Each row is where one point has got to under a steady rotation. How many ticks took it there?
The counts run from 0 to 323.
[ 12  -5   6 -12  -6 -15  12  17  15  22  -6 -20  -2   7  -7  -3  22  -8
   6  10   8  10  -6   9  -8   2  -1   9   3   1   3  27 -42   5  -8   3
 -14  16 -15  -6  -5  14 -20   8   4   4  13  10 -19 -16 -25  -8   3  -9
   2  -9 -35 -10] -> 229
[ -7   4  11 -39  -2 -10  11  15  15   4 -12 -21 -12  13  17   5   4  10
  20  12   1  -1 -23   0  -3  18  -2   9  -5   0  -9  13 -30   1 -11  -5
  -7   0  -3  -1  -3 -18 -30  26   6  -1  -4  -7 -26 -11  -6  -7   1   6
  10  -5 -21 -14] -> 170
[ -5   1   1  -5   1 -18   5  -2   9   8  -4   7  -4   4  31  -9   6  -8
  -2  20   4  19 -16   9 -24  24 -15   9  10   1  -1  -4 -26  -2   0  21
  -8  12  -3  -4   1   3  -8  31  18   5  11  -5 -13 -16  10   6  -5   1
   2  -5 -39 -25] -> 122
[  3   7   7 -14   0 -34   9  12  15   9   2 -14 -14  14  25  -5   4   1
  22  14  15  10 -19  -5   1  15   2  15  -3   2  -3   4 -29   3 -11   2
  -3   5  -3  -4 -22  -3 -22  16  20  10  13  -7 -12  -1  16  -1   4   6
  12 -16 -29  -8] -> 130
[ -4   4 -28  -9  -7 -16   9   6   0  19  -3   5   0   2   7  10   6 -26
  19   2  10  22 -10  17   2  13  -7   2  15  -2  21   9 -34   9 -18   7
  -9   8  -4   4  -8 -13 -26  25  22  -1   3 -12 -18 -24  -6   1   5  -4
  10 -12 -16   9] -> 180
[ 10   7 -21 -17  -2 -16  -3  24  16  14  -8 -11 -26   3   9  -1   7 -14
   5   3  -7  14 -28  16   7   6  -9   7  -1 -10  -1  16 -37  13   3   5
 -13  11  -6   0 -12   0  -9   1  12   0   6  -2 -21 -15 -21 -11  19  -8
  12   1 -20  -8] -> 54
[  1  -6  -6 -14   9 -11  22  10   7   4  -6 -28 -18  -8   5  21  -4   4
  18  10   6   8  -8   4  -1  15 -11  14  -3  -3  -8  14 -21  10  -7   9
 -17   8  -2   4 -12 -11 -27  13  20   2 -12   0 -20 -19 -14  -1   0  -3
   6  -3 -35   9] -> 306
[ -3   4  -3 -10  -5 -21   6   4   4   9 -11  10 -13   4  15  -2  -9 -14
   0  25   7   9 -22   3  -8  20 -16   8  21   3  -1   5 -32   7   0  18
 -20   9  -1  -8   6  -1  -3  18  13  -5  13 -14 -18 -25  -7   3  -1   9
   9  -6 -35 -18] -> 292
[ 12 -10  -9 -17  -2 -18  13  16  10  12  -9 -25 -14   2  24   9   1   7
  10  11   3  17 -16   3  -3  12  -6  14  -8  -4 -12  19 -32   1 -16  -1
 -10  -1   3  -7 -19 -12 -17   4  21   0   2  -4 -24  -6  -2  -3  -1  -7
   9   5 -40   5] -> 303
[-17   2   2 -18  13 -14  -6  13   1  10   4 -12 -25  -3  32   3  23   8
  10  10  -3   7  -5  -1 -12   9  -9  -3   2   2  -6   7 -17  11  12  15
 -13   5  -6   8   4 -14 -18  26  17   6  22   0 -22 -16 -24 -15   1 -17
   5 -12 -18 -21] -> 79
[  8   0  10 -16   3  -7  -8  24   2  15 -22 -20 -26   7   4  -2   1  -9
  10   3   7  -6  -9  12 -25  22 -14   5   7  10  -2  13 -34  -6  -5  12
 -18  13  -9   2   0  14  -9  27  -7   0  -5  -6 -17 -22 -18   5  -8   9
  10   4 -18 -17] -> 199
[ -5  -1  17   4   7 -20  -6  11   3  16  -8  -8 -17  13  16 -10   5  -2
  -1  15  13   6  -5   0 -18  25  -4   1   9   6   1   7 -28  -4 -12  14
 -24  18   4  -2   0   5  -7  24  17   8   7  -6 -19 -19  -3   1 -18   1
   1  -4 -35 -21] -> 159
[ -3  -1   1 -10  15 -21 -18  20  -7  26 -11  -8 -28  13  28   1   1 -15
  18   6  21   1   2   0  -6  10  -4  12  10  25  -5   1 -27  -2  -2   3
   1  13 -14  -8 -18  -4 -11  23  -2  12  20  -5 -14 -22  -8  -6  -2  -5
  20 -13 -10 -10] -> 242
[-14   5   1 -13  14  -4  -5   9  10  11  -1 -16 -17  -7  35 -10   4 -12
   7   9   3  11 -12   6 -12  18 -10   0  -1  -3  -1  -2 -19   0  14  22
 -17   5  -4   3   5   0  -9  32  13   4   2 -12 -16 -22 -20 -13  -4 -15
  -2  -8 -33 -25] -> 120
[ -5   0  -6 -18   4 -17  17  22  17   6  -5 -21 -12  -1   6  16   7   2
  26   8   0  18   1  -4  -3  15 -12  14   5 -11   0  12 -21   9 -10   2
  -5   7   0   0  -6 -16 -36  14  11  -2  -4   1 -28 -20 -11   3  17  -5
  12  13 -24   1] -> 136
[ -8   4   4 -27  -1  -8  12  20  13  11  -8 -15   4   4  18   7  10   5
  21  12   7  10 -10  -4  -2  18   4   8   8 -14   6  12 -34  -4  -6  -3
  -3  -3  -2  -7   2 -23 -35  29  12  -4  -1 -14 -24 -15 -15 -13   7  -4
   8  -1 -20   1] -> 174
[ -1  -5   5 -14   6 -13  -4  32 -10  27 -11 -21 -24   5  14   6   1 -16
  15   7  11  -3   0  11 -20  20  -8  13   4  24 -11   1 -34 -12   0  10
  -1   1 -13  -3  -4   4  -9  24  -8  -4   4  -8 -10 -27 -12  11   7   4
  24  -1 -13  -6] -> 240
[ 10 -11   8 -14   0   4   5  12  -1  16 -19 -19 -13  -4  12   7   8 -11
   3   0   6   5 -14  25 -28  13 -10   5  -3   6  -2  12 -40  -6  -7  15
  -7   6 -10   2  -3   0 -19  35  -6  -4  -7   3 -17 -12 -13   7  -8   0
   6  -4 -20 -13] -> 29
[-18  -5  -6 -18   5  -7   3  -2   1   7 -17  -5 -16  13  10   4   6  -9
  -2  20   1  -4  -6  10  -2  15 -10  11  10  27  -5  12 -19  15  -1   3
  -9  19 -12  11   0  -7 -18  14   8   5  11  -5 -18 -19 -25  -7  -5   3
  11 -17 -42 -22] -> 114
[ -4  -1  -7 -19   5  -1  -5  18   1  23  -1 -21 -14   3   7  -7   3 -18
  -2   8   8   7  -3  14   3  22 -15  -7  -1  17  -9  10 -14   9  -8  14
 -17  20  -1   2   4   4  -5   8  21   3  12  -9 -21 -25 -22   0 -15 -14
  -2 -14 -40 -11] -> 154
[ -7   6   9  -4  20 -14  -9  19   6   9 -10 -17 -36   4  26  -3  -4  -5
   5   1   5  11  -9  13 -17  29 -13   6  -6  -6   2   5 -20  -1  -1  20
 -14  17   5   3  -9   7  -8  34  10  13 -14  -2 -15 -21  -5   0  -6  -5
   8   8 -26 -19] -> 161
[ -3  -8   8 -22   2  -1   1  16  -4  22 -10 -23 -16  10  22   7   8 -11
  12   2   8  -6 -11   8 -18  14   0  11  -7  21  -6  10 -37  -8  -4   8
   2  -6 -10  -1  -3  -5 -21  34  -7   8   4  -4  -6  -8  -5   0  -5   5
  16 -17 -15 -16] -> 33
[ -3 -10  10 -23   3  -9  -9  13  -3  26 -12 -10 -13   7  29  -2  12 -11
  14   9  16  -1  -8   4 -15   9   5  11   0  17  -5   6 -33  -7  -9   7
  -2   4 -18  -5  -9  -8 -22  33  -4   8  15  -3  -7  -4  -8  -7  -6  -5
  14 -23 -12 -15] -> 34
[ 14  -2 -15 -23  -1 -14  18  27  23  13   0 -28 -13  -1  10   4   3 -16
  18  10   2  24  -8   6   5  11 -15  18 -13  -6 -10  10 -27   6  -3   2
  -4   6  -9 -12 -12  -2 -13   7  10  -6  -2  -4 -19 -24  -8  -5  14 -12
   5   0 -31  -1] -> 95
[ 11 -13   1 -14   2 -20  14  23  -2  19  -5 -19  -8  -8   5  12  -1  -1
  20  14  22  11  -5  -7  -8   9  -7   2   2   2  -5  12 -37  -3 -15   6
 -19  -2  -5 -10  -6  -3 -21  -1  17 -11  14  -9 -26 -20 -11   8  -2  -4
  11   2 -24  11] -> 100
[ 10   3  -9  -7  -9 -19   8  16  14  16  -9 -24 -14  12  27  -6  -5 -10
   9  13  -2   8 -23   9  -7  16  -7  12  -8   0  -7  13 -28  -5  -5   2
 -10  -3   8 -10 -23  -8  -3  11  19  11   2  -9 -15 -12  -8 -11   8  -2
   7   4 -35  -1] -> 299
[-18  -3  11 -23  15 -21 -12  24  -1   9  -8 -14 -24  -1  22   4  16  -4
  15  12   9 -10  -3  -1   0   8  -1  -4  -4  16  -4   3 -25   5   8  12
   0   4 -19   8  -4   4 -21   6   0   5  25 -13 -18 -12 -24  -1  13  -5
  25  -8 -21 -17] -> 282
[  9  -4   1 -17   5  -5   6  23  12  19  -3 -28  -7  -8  -3  -1  18 -17
  11   2   8  17   0  12 -13   3 -15   9   1  -1  -3  15 -32   2   1  12
 -10  19 -16  -4   0  11 -14  21   1  -6  -1  10 -16 -27 -26  -2   0 -10
   2   0 -23 -10] -> 232
[ -2   1 -18 -20   5  -2 -16  16   3  27  -8  -9 -13   3  10  -8  12 -29
   5   3   7  14  -6  16   8   8  -5  -8  -2   8  -1  10 -19   2 -12   1
  -4  18  -9   3  -5   2 -12   4  12   4  15 -15 -24 -21 -23  -7  -3 -17
  11  -9 -40 -11] -> 150
[ -8  -7  -1  -4  15 -22   8   2   0   7 -13 -15 -13 -12  12  19  -4  -3
  24   5  18   6   9   1  -7   8   4  14  10   1  15  17 -24  11 -12  11
 -21  12  -9   8 -15  -7 -35  19  16   6  -2   4 -26 -17 -16  -3  -5  -3
   4 -10 -28   5] -> 309
[-13   2 -15 -14  14 -18  -1  15  -3  14  -5   2 -26  17  23  10  13   1
   5  14  -4  14   2  -3   2  13 -15  19  16  15 -24   3 -15  14  -1   5
  -1  16   0  -4  -2 -24  -9  20   4   9  10  -1 -19 -30 -17   0   6  -7
  20   1 -22 -10] -> 247
[  3 -14  -4  -3   9 -12  12  18   1  18  -2 -30 -13 -15   9  15  17 -13
  19  -2  11  21  10  13 -26  12 -10  15  -1   7   1  11 -30  -6  -5  16
   5   1 -12   2  -9   4 -23  21   8   2  -3   4 -14 -24 -14  12   1 -10
   9   5 -27   2] -> 273
[ -9  -2   3  -9   3  -6  -1  14  -2  21  -3  -6  -9  12   3  -4   4  -7
  -7  19  14   7  -2   8   1  20 -10   1  13  20  -8   8 -25   1 -14  10
 -16  22   1  -2   5   4  -7  10  20   0  14  -8 -15 -25 -12   4 -20  -2
   1 -15 -50 -15] -> 155
[-15  -4  -1 -26   1  -5  11  21  -3  17   5  -8 -16   4  20  12   6   7
  14  17   8  -1 -16  -3   1  20  -5  16   2   5 -18   5 -31  -1  -4   2
  -8  -4   5  -6  10 -27 -18  32   9   1  -3 -17 -12 -21 -14 -11   1  -2
   9 -11 -18  -4] -> 211
[ -8   6  -7 -24   7 -14  -4  13   9   2  -1   2 -25 -10  14  -5  -2 -18
   5  16   3   9 -19   3  -2  20 -23   3  10  -9  -3  -3 -29   9  13  21
 -19   6  -8  -3   9  -1  -6  17  15 -12   5 -15 -20 -27 -21  -6   2  -8
   5  -3 -22 -28] -> 290
[ -9  -2  -6 -19   2 -16 -11  24   0  17 -16 -11  -6 -10  14   4   9 -26
   9   0   9   0  -4   9   0  10  10  -4   3   5  22   9 -39  -7  -3   8
  -1   1 -13   6  -1   3 -26   0  11   2   6 -25 -20 -14 -20  -5  10  -6
  21   1 -26  -5] -> 145
[-14   0   6  -7   4 -21  11   1   7   4  -4   5 -12   7  23   8  26   4
   3  21  -7  15  -3   3 -13  16 -17   9  17   7  -4   4 -23  14   6  17
  -9  11  -7   6   9 -12 -18  26   9   2  12   4 -19 -23 -11   1   6  -3
   9  -6 -27 -27] -> 81
[  9 -20   5 -11   6 -16   3  13  -6  17  -3 -19 -15 -15  19  11  18  -8
  15   3  13  17   3   9 -24   7  -6   0  -1   5  -1   8 -40  -9  -8  19
  -3  -7 -17   1  -7   1 -24  16   8  -1  11   1 -19 -13 -10  13  -3  -8
  11   2 -21   1] -> 274
[  7 -22  -1  -9   6  -9 -12  11 -15  19 -16 -12 -12 -12  28  10   1 -10
   6   8  17  15  -7  10 -22   8   1   9   3   7  -4  10 -41 -15 -14  14
  -2  -1  -8 -13 -12  -2 -10  18   6  -1   6  -2 -21 -16 -11  -2 -11  -4
   7   1 -30   0] -> 67
